In the rows, zero is written as 128.
Each path below is one point turned by a fixed rotation once a step. After each direction that follows a path, write how fast that rotation turns it, in degrees per step (0 if it stays still).
Each turn is a multiple of 5 degrees from 10 to 175, or 0.
path 1
[127 120 129 136 122 140 120 130 131 123 139 124 137 137 130]
[132 122 123 127 125 133 129 136 121 125 119 120 140 135 137]
[126 117 125 138 126 132 130 118 123 122 120 133 138 127 131]
[131 124 126 127 126 114 131 124 135 121 118 131 137 136 127]
[133 128 135 141 126 127 129 118 135 119 128 126 125 138 127]
[137 132 131 121 126 126 127 120 125 122 122 115 126 137 131]
[122 126 127 126 127 141 125 113 128 118 129 124 127 132 131]
[126 121 118 116 130 131 122 128 138 125 126 126 131 137 134]
[126 121 124 137 127 141 131 126 138 133 127 129 129 139 135]
[137 126 123 128 119 127 128 123 131 140 120 123 139 134 130]
[125 130 129 136 118 132 130 118 130 124 131 127 143 130 123]
[132 128 127 130 126 123 118 131 131 117 125 121 143 134 128]
[126 129 131 139 133 135 128 129 122 116 122 127 132 138 135]
[132 121 125 126 133 124 123 119 120 126 114 127 130 139 134]
Directions:
[133 129 130 132 129 131 129 131 126 131 126 124 125 130 131] | 95
[128 134 129 131 133 125 125 125 127 125 124 128 127 129 126] | 45
path 2
[133 127 142 129 133 130 124 129 123 125 139 130 137 129 120]
[126 133 138 131 126 116 125 128 120 131 137 137 133 132 122]
[129 134 130 123 135 118 133 129 118 132 135 139 130 127 134]
[134 130 131 124 143 133 131 129 119 126 139 133 131 123 128]
[130 125 138 131 134 131 125 133 122 127 142 131 134 131 119]
[126 129 140 128 126 118 125 133 122 132 136 136 136 133 125]
[132 134 133 123 133 118 129 126 118 131 132 137 133 125 135]
[132 133 128 128 143 129 130 125 117 125 139 134 130 125 127]
[126 126 133 129 137 131 128 135 122 128 144 133 130 133 120]
[128 126 141 124 127 124 126 137 123 133 136 135 138 133 127]
[135 134 138 126 131 119 126 124 119 129 132 137 136 123 133]
[130 135 129 132 140 123 127 123 117 127 138 136 127 127 125]
[123 128 131 126 139 128 131 137 121 129 142 134 128 134 123]
[131 125 140 121 129 129 128 136 123 132 139 135 138 130 127]
Directions:
[122 127 126 133 127 126 127 129 128 130 131 129 125 132 124] | 100
[129 122 124 126 127 133 131 131 128 128 133 129 127 125 127] | 80
[128 127 131 124 123 127 129 128 131 126 129 126 133 132 123] | 85
[129 129 130 127 132 128 126 130 127 127 129 137 131 129 126] | 0
path 3
[128 123 122 131 128 116 126 126 131 141 131 126 126 135 117]
[131 132 119 123 130 123 130 124 130 134 132 130 121 142 120]
[134 130 121 135 128 125 133 128 133 141 132 137 125 135 121]
[128 131 124 127 128 119 128 136 128 140 131 126 126 139 118]
[131 137 127 129 132 127 137 128 130 134 134 132 122 142 123]
[127 127 131 139 130 122 131 131 131 144 130 130 127 136 122]
[125 132 127 127 132 120 127 127 129 136 135 121 122 144 121]
[130 130 126 133 132 127 133 119 133 135 134 132 121 140 123]
[127 123 122 134 126 119 126 126 131 143 129 128 126 134 120]
[130 132 118 124 130 123 129 125 129 134 134 127 122 140 119]
[135 130 123 132 128 126 135 127 134 141 131 138 125 135 121]
[127 130 123 130 127 119 126 137 128 142 129 128 126 139 119]
[131 136 125 129 132 125 135 128 131 133 136 128 123 142 121]
[128 128 132 136 130 124 133 128 132 143 129 132 126 138 123]
Directions:
[130 133 129 127 127 129 132 137 127 129 127 130 130 128 128] | 45
[125 125 130 124 126 124 125 131 128 131 122 127 129 129 128] | 135
path 4
[123 122 130 127 126 135 125 126 125 146 123 130 138 127 131]
[127 129 129 128 132 139 136 128 122 131 116 133 131 136 139]
[123 131 134 129 129 131 132 134 118 134 111 128 125 124 124]
[133 121 127 139 124 127 137 127 122 137 118 128 134 123 128]
[124 119 134 139 134 136 137 128 121 127 127 136 122 126 133]
[122 129 137 130 127 121 136 133 125 138 127 143 122 122 129]
[133 130 133 136 130 131 140 127 140 138 124 137 129 129 126]
[125 128 133 133 136 140 124 127 132 142 128 132 123 121 129]
[127 126 134 125 122 133 128 128 128 145 124 135 130 132 140]
[127 129 134 123 133 141 137 128 129 133 113 132 132 132 128]
[125 130 125 130 134 132 130 131 119 141 115 125 130 120 127]
[134 119 128 137 124 131 134 134 121 134 118 130 128 129 136]
[119 118 136 133 130 132 137 133 121 128 121 137 127 125 124]
[124 133 131 137 131 120 141 130 124 137 127 139 133 123 129]
Directions:
[132 134 126 131 130 127 128 130 131 130 124 125 127 125 124] | 95
[132 123 126 125 129 126 133 130 124 126 127 127 125 124 127] | 45
[125 128 128 135 126 125 129 129 123 124 125 127 130 130 127] | 40
path 5
[127 120 131 116 121 124 125 131 133 138 134 135 126 119 127]
[140 131 129 113 126 124 117 121 130 130 131 124 120 126 127]
[140 130 143 127 127 117 126 128 121 124 127 127 125 134 131]
[134 127 137 129 129 117 128 134 124 122 136 142 131 121 122]
[136 136 123 123 122 131 119 137 123 127 138 132 129 122 119]
[134 135 131 122 116 127 124 131 118 138 126 126 136 135 126]
[133 126 128 124 121 112 131 123 131 136 123 136 136 129 125]
[146 127 121 130 123 120 125 131 139 126 128 132 124 125 126]
[145 128 134 130 125 133 120 138 130 133 131 128 130 133 137]
[129 130 136 119 132 122 119 131 129 134 129 134 142 124 137]
[130 134 130 118 122 116 118 132 134 122 124 124 132 118 124]
[133 125 140 125 110 128 120 134 130 129 125 130 119 129 123]
[134 122 133 120 125 124 123 125 122 138 134 142 120 127 132]
[142 131 127 116 132 117 128 127 122 127 136 126 125 121 128]
Directions:
[128 126 127 129 128 129 125 130 135 130 124 127 131 127 133] | 35
[127 129 131 130 127 123 129 125 130 123 123 127 129 129 125] | 90
[128 131 130 130 128 131 123 125 124 129 124 131 127 134 131] | 110
path 6
[142 128 140 126 133 129 125 123 124 127 136 132 127 118 129]
[139 132 133 134 129 135 127 128 126 135 138 137 127 134 135]
[135 127 125 143 129 120 135 126 127 137 133 132 125 133 127]
[131 114 133 136 125 120 124 119 123 134 127 122 124 130 130]
[128 123 126 131 118 136 120 121 126 132 136 117 128 132 133]
[138 131 115 132 120 130 126 122 126 125 134 120 132 126 121]
[144 131 130 126 131 128 122 118 126 124 122 122 132 126 120]
[135 135 135 128 136 139 131 116 130 130 130 123 132 134 130]
[131 129 125 129 132 131 142 117 130 129 139 130 123 132 123]
[135 125 131 124 126 123 128 121 127 135 132 130 111 129 120]
[129 134 137 132 122 130 122 125 131 139 134 121 117 122 130]
[133 129 128 138 121 129 127 123 129 126 140 129 128 115 132]
[145 123 127 131 125 128 121 123 125 127 129 137 130 124 134]
[142 129 125 134 132 129 125 126 127 139 127 126 132 134 139]
Directions:
[123 130 129 123 126 123 129 131 130 126 126 130 133 129 129] | 0
[129 129 128 132 130 129 130 124 131 127 123 134 130 131 131] | 65
[127 129 123 132 128 125 134 129 129 126 132 128 130 126 125] | 120
path 7
[127 130 129 127 124 115 113 126 130 124 127 134 130 121 136]
[131 137 129 126 129 129 115 127 129 137 119 134 126 120 136]
[132 139 124 120 119 124 116 129 134 123 124 133 128 125 134]
[132 139 129 128 128 130 114 129 129 129 130 135 117 124 137]
[127 131 127 129 123 116 112 127 130 123 128 134 129 122 136]
[129 136 130 126 132 128 114 126 129 136 121 136 126 120 136]
[132 137 124 121 118 124 116 128 135 124 121 133 129 125 134]
[133 138 129 125 128 131 116 129 129 129 131 135 118 125 135]
[128 131 127 130 122 117 112 127 131 122 127 132 125 123 137]
[128 134 132 126 133 126 114 125 129 135 124 136 127 120 136]
[131 136 124 123 117 123 115 129 133 126 117 132 130 124 134]
[132 140 128 121 128 131 115 128 130 128 131 136 120 125 135]
[128 132 126 131 120 120 113 129 129 123 128 131 121 123 136]
[128 134 132 125 134 124 113 125 129 133 127 138 127 120 137]
Directions:
[129 130 127 124 127 130 130 127 130 132 121 128 133 127 126] | 85
path 8
[135 124 128 128 138 117 128 127 131 124 135 136 137 120 118]
[129 126 132 127 139 115 130 126 130 118 133 134 133 122 118]
[128 127 135 124 133 116 130 120 132 120 139 134 128 120 119]
[133 130 129 126 130 118 128 118 134 128 141 135 132 120 119]
[134 127 125 130 134 114 127 122 133 127 134 136 135 122 119]
[129 127 127 132 137 110 129 123 132 121 130 134 130 122 121]
[126 130 133 131 132 112 129 120 135 121 135 133 126 122 123]
[131 132 133 132 128 114 127 120 137 128 139 135 128 121 123]
[136 130 128 135 132 114 127 125 137 129 135 135 133 123 123]
[131 127 129 138 136 113 127 128 136 124 130 136 131 124 123]
[128 128 138 135 133 113 130 127 137 120 132 135 126 122 125]
[132 129 139 133 130 118 129 126 140 125 139 136 129 121 127]
[136 126 134 135 133 118 127 129 140 128 137 138 135 122 124]
[135 124 132 134 138 117 128 133 136 123 131 137 135 122 123]
Directions:
[129 125 130 122 131 132 129 129 124 126 130 128 131 127 124] | 20
[129 132 130 130 125 128 127 131 125 130 125 128 125 124 121] | 0
path 9
[122 131 130 123 126 116 135 119 140 128 132 128 124 130 135]
[125 133 134 129 133 114 127 129 135 130 131 130 119 118 134]
[129 126 139 130 125 125 126 130 144 129 121 128 117 126 130]
[117 124 133 126 119 123 124 122 138 129 127 118 122 126 128]
[115 128 137 129 123 121 129 129 132 127 131 126 129 123 141]
[124 131 141 126 123 118 130 127 135 135 127 134 124 134 138]
[122 128 142 124 126 120 120 130 127 133 127 127 117 126 126]
[119 124 144 126 121 133 127 133 131 122 125 124 121 128 133]
[116 127 137 118 121 123 133 123 130 125 133 125 125 137 132]
[121 133 138 121 129 116 130 132 122 126 135 131 121 126 135]
[132 131 143 122 129 124 131 133 133 126 126 134 115 131 129]
[123 127 136 118 125 125 128 126 133 123 129 121 113 129 120]
[117 127 133 123 128 126 135 128 133 115 134 123 121 121 134]
[125 132 133 122 129 119 139 122 139 125 133 132 122 131 135]
Directions:
[127 128 125 125 126 124 127 123 128 132 129 126 127 132 123] | 135
[126 126 131 131 124 128 124 129 127 133 125 127 132 129 131] | 25
path 10
[126 137 133 125 141 131 125 126 121 120 120 127 130 137 128]
[122 140 138 127 125 134 125 131 129 137 119 120 126 134 131]
[123 129 129 122 129 129 144 127 126 134 117 122 121 135 128]
[134 131 134 131 136 138 130 130 120 126 124 129 115 137 127]
[125 141 127 124 134 134 120 127 131 128 115 129 122 129 122]
[123 136 130 131 117 126 133 128 131 126 116 127 119 136 131]
[125 130 129 128 136 125 135 127 130 118 125 121 115 139 128]
[122 133 130 139 137 135 120 129 126 131 125 123 119 134 123]
[118 137 121 130 131 127 129 125 126 129 113 128 130 136 131]
[125 135 141 128 128 128 131 129 122 121 121 123 127 141 134]
[122 134 135 121 139 134 130 129 128 134 125 115 120 131 126]
[124 131 127 133 129 136 133 127 121 139 115 129 121 133 124]
[131 136 127 121 134 132 131 127 122 122 116 133 123 136 133]
[128 139 141 126 125 132 123 130 132 124 119 123 119 132 123]
Directions:
[126 131 129 128 129 130 122 129 132 133 129 125 128 124 124] | 115
[124 126 133 127 130 126 126 124 127 130 125 131 124 128 130] | 0
path 11
[117 125 136 125 132 125 137 141 124 126 122 131 129 131 137]
[120 117 130 121 127 131 138 135 115 125 133 130 127 129 133]
[117 124 127 128 120 120 143 133 126 128 127 135 132 129 136]
[119 123 131 127 129 130 133 138 122 118 127 133 128 124 142]
[118 120 128 123 130 127 135 142 120 130 127 130 131 136 134]
[118 121 135 124 123 127 144 133 121 126 128 131 126 123 133]
[119 121 121 129 121 125 135 136 122 123 132 136 132 129 139]
[118 126 134 125 132 125 135 141 126 124 121 133 129 130 138]
[121 116 130 121 128 132 137 138 116 125 132 129 127 129 132]
[118 124 128 127 121 121 143 134 125 129 128 133 132 130 134]
[120 123 130 128 128 128 134 136 123 117 128 135 128 123 143]
[118 121 127 124 130 126 134 142 122 129 125 132 131 136 135]
[119 121 136 122 125 128 143 133 120 125 128 130 127 125 131]
[119 121 121 128 122 124 136 135 121 124 132 135 131 129 138]
Directions:
[128 125 131 124 130 130 131 128 124 132 129 124 126 130 122] | 100
[131 123 129 128 129 125 132 130 125 123 125 132 130 130 128] | 0
[126 131 130 129 128 123 131 129 132 133 123 128 130 131 127] | 155
path 12
[121 143 139 123 134 132 128 120 129 123 133 124 137 124 126]
[124 135 147 131 122 123 134 123 121 132 127 129 128 123 129]
[128 138 138 120 130 125 133 136 125 142 131 120 126 120 125]
[128 127 136 113 136 120 134 119 127 135 124 123 125 125 133]
[127 128 131 117 126 117 122 121 121 127 126 117 137 116 127]
[126 132 131 128 129 124 118 123 121 133 116 128 121 115 134]
[143 127 136 128 129 128 115 125 128 139 127 120 127 121 132]
[131 134 131 126 140 127 116 117 137 134 130 129 133 123 135]
[129 125 138 134 127 119 122 116 128 132 131 136 138 121 126]
[125 134 132 133 137 124 120 130 127 140 131 135 129 118 117]
[134 122 138 128 141 127 127 121 123 140 131 130 120 131 119]
[127 133 132 121 140 127 121 120 120 126 139 122 133 130 118]
[123 134 136 129 131 124 123 117 109 123 130 134 124 129 129]
[134 137 137 128 127 127 121 137 112 134 135 127 126 127 128]
Directions:
[132 130 124 133 132 126 134 127 126 126 128 127 129 125 129] | 0
[133 124 130 129 123 127 127 130 127 128 132 124 132 128 125] | 160
[128 127 131 133 130 133 128 126 133 128 128 130 130 127 123] | 35
[130 132 128 131 126 133 123 125 127 125 129 126 126 129 132] | 55
path 13
[133 125 139 134 127 138 125 121 125 125 124 129 126 124 134]
[133 125 139 134 127 138 125 121 126 124 123 128 128 125 133]
[133 126 138 134 126 138 126 122 127 124 123 128 131 126 133]
[132 128 138 134 125 138 125 122 126 122 123 128 132 127 133]
[132 130 138 135 125 138 124 121 126 122 123 128 133 127 133]
[131 132 137 134 125 136 125 123 125 122 123 128 134 127 133]
[132 133 137 135 124 134 125 123 122 121 123 127 135 126 133]
[132 133 136 136 125 134 125 123 122 121 124 128 135 126 134]
[130 133 135 136 124 132 123 124 119 122 124 127 136 125 134]
[131 134 135 135 125 130 125 122 119 121 125 127 134 125 134]
[131 131 134 137 126 129 124 124 118 122 126 127 134 123 134]
[132 130 133 137 127 129 125 122 117 123 126 127 133 124 134]
[133 130 133 138 127 128 127 122 116 125 127 127 133 121 134]
[133 127 133 137 128 129 127 123 117 126 126 127 132 121 134]
Directions:
[129 130 123 131 126 127 127 128 130 133 124 135 127 128 128] | 0
path 14
[141 131 133 139 128 132 127 123 130 131 126 138 136 129 123]
[131 125 135 129 126 127 116 119 130 124 129 142 133 125 127]
[127 125 138 134 134 125 122 125 131 135 143 137 134 126 127]
[120 124 130 134 130 127 134 123 133 118 138 137 137 128 125]
[126 134 134 137 126 130 131 120 142 126 133 128 132 137 125]
[132 131 124 128 125 134 122 119 142 119 136 131 130 127 133]
[135 133 124 125 133 132 126 119 138 134 134 128 141 123 124]
[135 124 122 130 131 126 133 116 135 126 126 141 132 123 122]
[130 124 128 134 129 117 122 121 139 136 124 135 136 133 128]
[135 120 125 141 128 125 124 130 134 125 137 137 135 128 136]
[131 128 133 138 128 130 125 128 129 125 130 132 149 129 125]
[134 131 137 138 126 135 128 120 131 122 133 140 129 130 123]
[124 130 138 126 128 130 116 116 135 128 135 134 133 127 126]
[127 126 129 128 136 129 130 120 137 129 146 135 129 124 127]
Directions:
[123 129 129 124 127 126 124 127 128 128 124 125 135 129 127] | 170
path 15
[128 124 130 133 118 132 138 133 123 120 127 141 122 130 125]
[140 129 123 134 124 126 130 134 133 121 117 135 122 132 120]
[139 132 132 130 130 135 137 133 125 121 129 133 126 122 118]
[126 130 126 129 122 133 131 136 122 127 122 138 121 131 114]
[137 133 126 133 130 127 125 135 130 123 120 125 125 126 111]
[124 131 129 132 128 134 133 136 123 122 135 127 129 120 112]
[117 128 122 132 122 129 126 137 125 124 122 124 119 130 115]
[129 131 126 137 131 124 126 133 128 114 125 118 127 122 117]
[116 128 121 134 128 134 134 135 124 115 134 128 126 124 123]
[121 130 121 131 128 129 127 131 129 115 116 125 118 132 127]
[128 132 125 133 134 129 127 127 128 108 125 129 130 120 127]
[119 128 119 125 130 139 133 132 131 116 127 138 123 126 128]
[128 130 127 122 129 132 124 127 131 115 111 129 121 125 125]
[129 129 127 123 131 132 126 127 133 115 126 136 135 114 121]
Directions:
[127 126 128 128 126 130 133 132 128 123 122 127 132 128 125] | 0
[133 128 125 130 132 126 128 129 133 127 132 128 133 125 127] | 125
path 16
[113 140 134 134 140 130 127 131 136 124 122 124 127 127 135]
[123 129 133 131 111 123 126 130 134 121 126 124 137 118 131]
[121 138 116 124 134 123 133 119 134 122 126 116 128 122 124]
[124 123 125 136 133 119 127 133 139 131 130 124 146 128 131]
[124 143 115 130 117 126 129 127 131 134 118 131 132 133 127]
[128 134 128 132 137 130 121 131 136 128 118 115 130 130 143]
[109 132 131 138 118 131 128 131 126 125 123 128 133 123 131]
[128 133 123 121 120 129 129 127 141 122 129 110 126 120 129]
[118 130 123 139 139 124 134 125 138 129 131 128 138 118 127]
[128 135 124 125 117 118 130 137 139 130 123 128 138 133 128]
[129 140 120 132 135 126 124 116 130 128 115 124 131 127 138]
[115 129 130 133 127 124 123 141 126 123 122 120 138 133 134]
[122 132 120 132 113 134 127 118 131 130 124 117 130 122 130]
[121 133 120 129 140 135 131 135 141 125 133 117 131 124 128]
Directions:
[127 126 124 130 128 131 125 129 123 131 126 126 129 134 130] | 55
[129 127 128 134 127 128 128 121 127 131 126 131 129 123 129] | 170
[128 127 126 130 123 125 128 135 125 129 126 130 127 125 125] | 140
[129 131 129 129 128 125 123 127 126 131 136 128 125 128 128] | 0
